Some points, each followed by its number:
[ 0.52 -0.49 -0.62 -0.36  0.34 -0.5   0.11 -0.02 -0.19  0.83 -0.69  1.13
 -0.07 -0.55  0.38 -0.25] 0
[-0.3   0.41 -0.27  0.15  0.55 -0.72  0.22 -0.22 -0.19 -0.31  0.55  1.
  0.68 -0.55  1.41  0.05] 1
[-0.07 -0.66  0.46 -0.93  0.15 -1.19  0.71 -0.38 -0.12  0.58  0.09 -0.58
 -0.43  1.26 -0.86  1.84] 2
[ 1.98 -0.36 -2.22 -1.44 -0.41 -0.28 -0.16  0.69  0.75 -1.37 -1.15  0.29
  0.71 -1.82 -0.83 -0.43] 3
[ 0.14 -0.59 -0.3   0.17 -0.3  -0.19 -1.45 -0.27 -1.58 -1.06 -0.18 -0.1
 -0.16 -0.51  1.11 -1.88] 4
[-0.34  0.5  -0.19  0.01  0.07 -0.23 -0.12  0.33  0.21  0.14 -0.14 -0.11
  0.78  0.21  0.73 -1.23] 5
[-1.53  1.04  0.61  0.36  1.61 -1.34 -0.35  0.97  0.54  0.03  1.14 -0.82
  0.05  0.52  1.81 -1.25] 6
[ 0.45 -0.91  0.49 -1.36 -0.94  1.86 -0.31  0.48  1.24 -1.17 -0.34  0.4
  0.5  -2.28  0.16  0.17] 7
[-0.93  2.76 -0.58  1.17  0.02  1.45  0.03 -0.54 -2.03  0.62 -0.44  0.51
  0.56 -1.08  1.85 -1.98] 8
[ 0.3  -0.42  1.18  0.89 -0.95  0.98 -0.17 -0.12  0.7   0.21  0.   -0.4
 -0.62 -1.87 -0.69  0.36] 9
[ 0.59 -0.27 -0.41 -0.93 -0.38 -0.38 -0.12 -0.08  2.   -0.95  0.54  0.42
 -0.47  0.59 -1.21  2.98] 10
[-1.08 -0.6  -0.48  0.3   0.69 -0.86  0.19 -0.24  0.03 -0.5  -0.58 -0.11
  0.08 -0.27  0.24 -0.6 ] 11
[ 0.68 -1.07  0.18 -1.49 -0.42  2.51 -1.81  1.55  2.22 -0.43  0.42 -0.5
 -0.21 -2.32 -0.75  1.9 ] 12
[-1.1   1.97 -0.14  1.03  0.16  0.29 -0.67 -1.56 -0.86  0.34  0.09 -0.29
 -0.06  0.5   1.14  0.3 ] 13
[ 0.44 -0.48 -0.63 -0.04 -0.54  0.36 -1.15 -0.6  -0.45 -1.52 -0.3   0.02
  1.   -0.14  0.46  0.57] 14
[-0.12 -0.61 -1.13 -0.43  0.33 -0.84 -0.2  -0.83 -0.33 -0.51 -0.76 -0.35
 -0.07 -0.45  1.02 -0.63] 15
[ 0.28  0.7  -0.05 -0.92 -0.06 -0.48  1.4  -1.92 -0.44 -0.74 -0.49  0.32
  1.29  1.48 -1.71 -0.56] 16
[-0.06 -0.27  0.85 -0.13  0.26  0.33  0.42 -0.35 -0.03  0.13  0.12  0.22
 -0.43 -0.48  0.26  0.44] 17
[ 1.03 -0.63  0.57 -1.99 -0.06  0.86  0.36  1.55  2.2  -1.13  0.66  0.47
 -1.1  -2.4  -0.55  1.53] 18
[ 0.07  0.48  0.27 -0.2  -0.18  0.35  0.27 -0.22 -0.49  1.31 -0.96  0.04
 -0.7  -0.31 -0.83 -0.26] 19
[ 0.64 -0.35 -0.53 -0.55  0.4  -0.83  0.09  0.61  1.   -0.7   0.74  0.11
 -0.04  0.37 -0.41  1.01] 20
New points follow, each followed by the numbers of its three nearest points above by angle, seen from the average point of the numbered points, nearest first.
[ 0.54  0.42 -0.42  1.34 -1.05  0.97 -0.16 -0.64 -1.53  0.85 -0.94 -0.57
  0.55  0.37  0.2  -1.42] 8 19 4
[-0.55  0.42  0.32  1.31  0.52  0.35 -0.74  0.76 -0.83  0.7  -0.3  -0.12
  0.34  2.25 -0.39 -1.49] 5 6 13
[-1.07  0.96 -0.17  0.04  0.04  0.5   0.21 -0.99 -0.34  0.49  0.32  0.03
  0.17 -0.06 -0.63  0.63] 13 19 16
[-0.69  1.11 -1.27 -0.99 -0.68 -0.12  0.49  0.11  0.54 -1.11  0.92 -0.07
  1.45 -0.76 -1.07  1.13] 10 20 16
[ 0.94 -1.29 -0.11 -1.12  0.74  0.78 -0.76  0.11  0.29 -1.    0.36 -0.46
 -1.19  0.26 -1.43  1.21] 10 20 12
[-0.4   0.84  0.51  0.78 -0.67  2.37  0.05  0.04 -0.63  1.5  -0.39 -0.29
 -0.59 -1.61  0.64 -1.79] 8 19 9
[-1.09  0.02  1.07  0.31 -0.51  0.8  -0.08  0.67 -0.27  1.28 -0.18 -0.57
 -0.52  1.62 -0.21 -1.06] 19 5 6
[-0.25 -0.64  0.03  0.03  0.36 -0.81  0.76 -0.39 -1.11  0.17 -0.42 -0.38
  0.63  1.08 -0.54 -1.09] 16 11 5
[-0.09  0.01 -0.84 -0.22  1.24 -0.58  0.36 -0.7  -0.77  0.87 -0.95 -0.75
 -0.44 -2.    0.07 -0.87] 15 0 11
[-1.02  0.9   0.77  0.81 -0.47  0.45 -0.06 -0.06 -1.98  1.03 -0.07 -0.54
 -0.85  0.65  1.06 -1.73] 8 13 5
[ 0.2  -1.27  1.42  0.38 -0.71 -0.89  0.22  0.02 -0.21  0.56  0.16  0.33
  0.51  2.61  0.56  0.61] 2 17 16
[-2.25  1.99  1.38  2.14 -2.17  2.29  0.19  0.01 -1.16  1.56 -0.19  0.36
  0.83 -1.27  1.77 -2.15] 8 13 5
[ 0.06  0.93  1.27 -0.05 -0.83  1.59 -1.37  2.07  1.09 -0.06  0.78 -0.67
 -0.24 -1.41  0.55  1.21] 12 9 18
[ 0.4   1.5  -0.45  0.29  0.04  1.05  0.07 -0.41  0.1  -0.08 -0.13 -0.3
  0.   -1.32 -0.19 -0.01] 8 13 9
[-0.08 -0.07 -0.4  -1.22 -0.04  0.08 -0.83 -0.04 -0.81  0.79 -0.15  0.71
  0.18  1.06  0.48  1.  ] 2 0 13
[-0.07  1.33 -0.04 -0.38  0.78  0.23 -0.53 -0.1   0.35  0.23  0.51  0.15
 -0.4   0.26  0.41  0.99] 13 6 10
[-0.51 -1.13  1.31 -1.28 -0.38 -2.3   0.44 -0.78 -0.09  0.63  0.3   0.36
 -1.37  3.2  -1.17  0.58] 2 16 20
[ 0.58 -0.87  0.74  0.08 -0.93 -0.18  0.08  2.2   1.03 -0.57  0.07  0.09
  0.08  0.49 -0.06  0.29] 20 18 10
[ 0.43 -0.47  1.21  0.71  0.68  0.16 -0.27 -0.46 -1.61 -0.14 -0.64 -0.72
 -0.23  0.33  0.9  -2.  ] 4 5 8
[-0.37  0.3  -0.1   0.06  0.82 -0.55  1.03  0.    0.16 -0.54  0.67  0.39
 -0.27  1.57 -0.69  0.79] 2 20 16
[ 0.31 -1.05  0.42 -0.65 -0.03 -0.22  0.32 -0.73  0.54 -1.69  0.52 -0.33
  0.45 -0.24 -0.41 -0.1 ] 16 20 14
[-0.78  2.3  -1.4   1.38  0.91 -1.54  0.08 -0.14 -0.25 -0.59  0.89 -0.16
  1.29  2.72  1.58 -1.26] 5 6 13
[ 2.28 -1.71  0.32 -1.38  0.53 -0.09  1.04 -0.39  1.3  -1.52 -0.55 -0.58
 -0.3  -1.57 -2.45  0.55] 18 3 10
[ 1.2   0.01 -0.22 -0.77 -0.16 -0.64  0.87 -0.24  0.58 -0.42 -0.4   0.81
  0.84 -0.71 -0.31  0.02] 3 16 0
[ 1.37 -1.35 -0.33 -1.33  0.3  -0.58 -0.37 -0.21  0.1  -0.97 -0.27  0.84
  0.97 -1.22  0.47  0.88] 3 14 7
[ 1.42 -0.67 -0.04 -1.26  0.68  1.08 -0.03 -0.71  0.73 -1.18  0.16  0.05
 -1.43 -1.58 -1.28  1.46] 18 12 10
[-0.12  0.85 -0.11 -0.1   0.38 -0.06  0.13 -0.5   0.34 -0.25  0.94 -0.25
 -0.82  0.34  0.14  1.96] 10 2 20
[-1.49  1.02  0.01  1.07  0.04 -0.39  0.25 -2.92 -0.31  0.84  0.05  0.25
 -1.33  0.76 -0.17  0.64] 13 19 17
[-2.02  1.53 -0.07  1.11  0.19  0.38  0.66 -0.96 -0.98  1.42 -0.79  0.09
  0.35 -1.66  1.23 -2.76] 8 5 13
[ 0.63  0.46  0.61  1.86  0.3  -1.2   0.1  -0.04 -1.52  0.28  0.18 -0.37
  0.02  1.62  0.13 -0.03] 13 2 6
[-0.56  1.55 -1.82  1.15  1.32 -1.66 -0.61 -0.19 -0.02 -0.14  0.17 -0.52
  0.27  0.81  1.38 -0.69] 6 5 13
[-0.65  1.   -0.02  0.1  -0.73  1.48 -0.12  0.19 -0.07  1.17  0.28  0.13
 -0.58  1.54  0.54  0.47] 13 19 8
[-0.46  0.65  0.93 -0.96 -0.07  0.99 -0.75  1.28  1.13  0.28  1.77  0.36
  0.36  0.87 -0.42  1.81] 10 12 20
[-0.53 -0.04 -1.46  0.28  0.51 -1.    0.37 -0.46 -0.68 -0.2  -0.46  0.43
  0.62  0.49 -0.24 -1.59] 11 5 15
[ 0.55  0.32  1.36 -1.04 -0.08  1.43  0.71  0.94  0.94 -0.3   1.13 -0.24
 -0.56 -0.54 -1.51  1.91] 18 12 10
[ 1.36 -0.94  0.57 -0.49 -0.62 -1.11 -0.3  -1.58 -0.93 -0.48  0.34  0.09
  0.39  0.92  0.99  1.71] 2 14 10
[ 1.59  0.43 -1.6  -1.39 -0.06  0.22 -0.65 -0.01 -0.19 -2.76 -0.33  0.04
  1.6   0.44 -0.37  0.2 ] 14 3 16
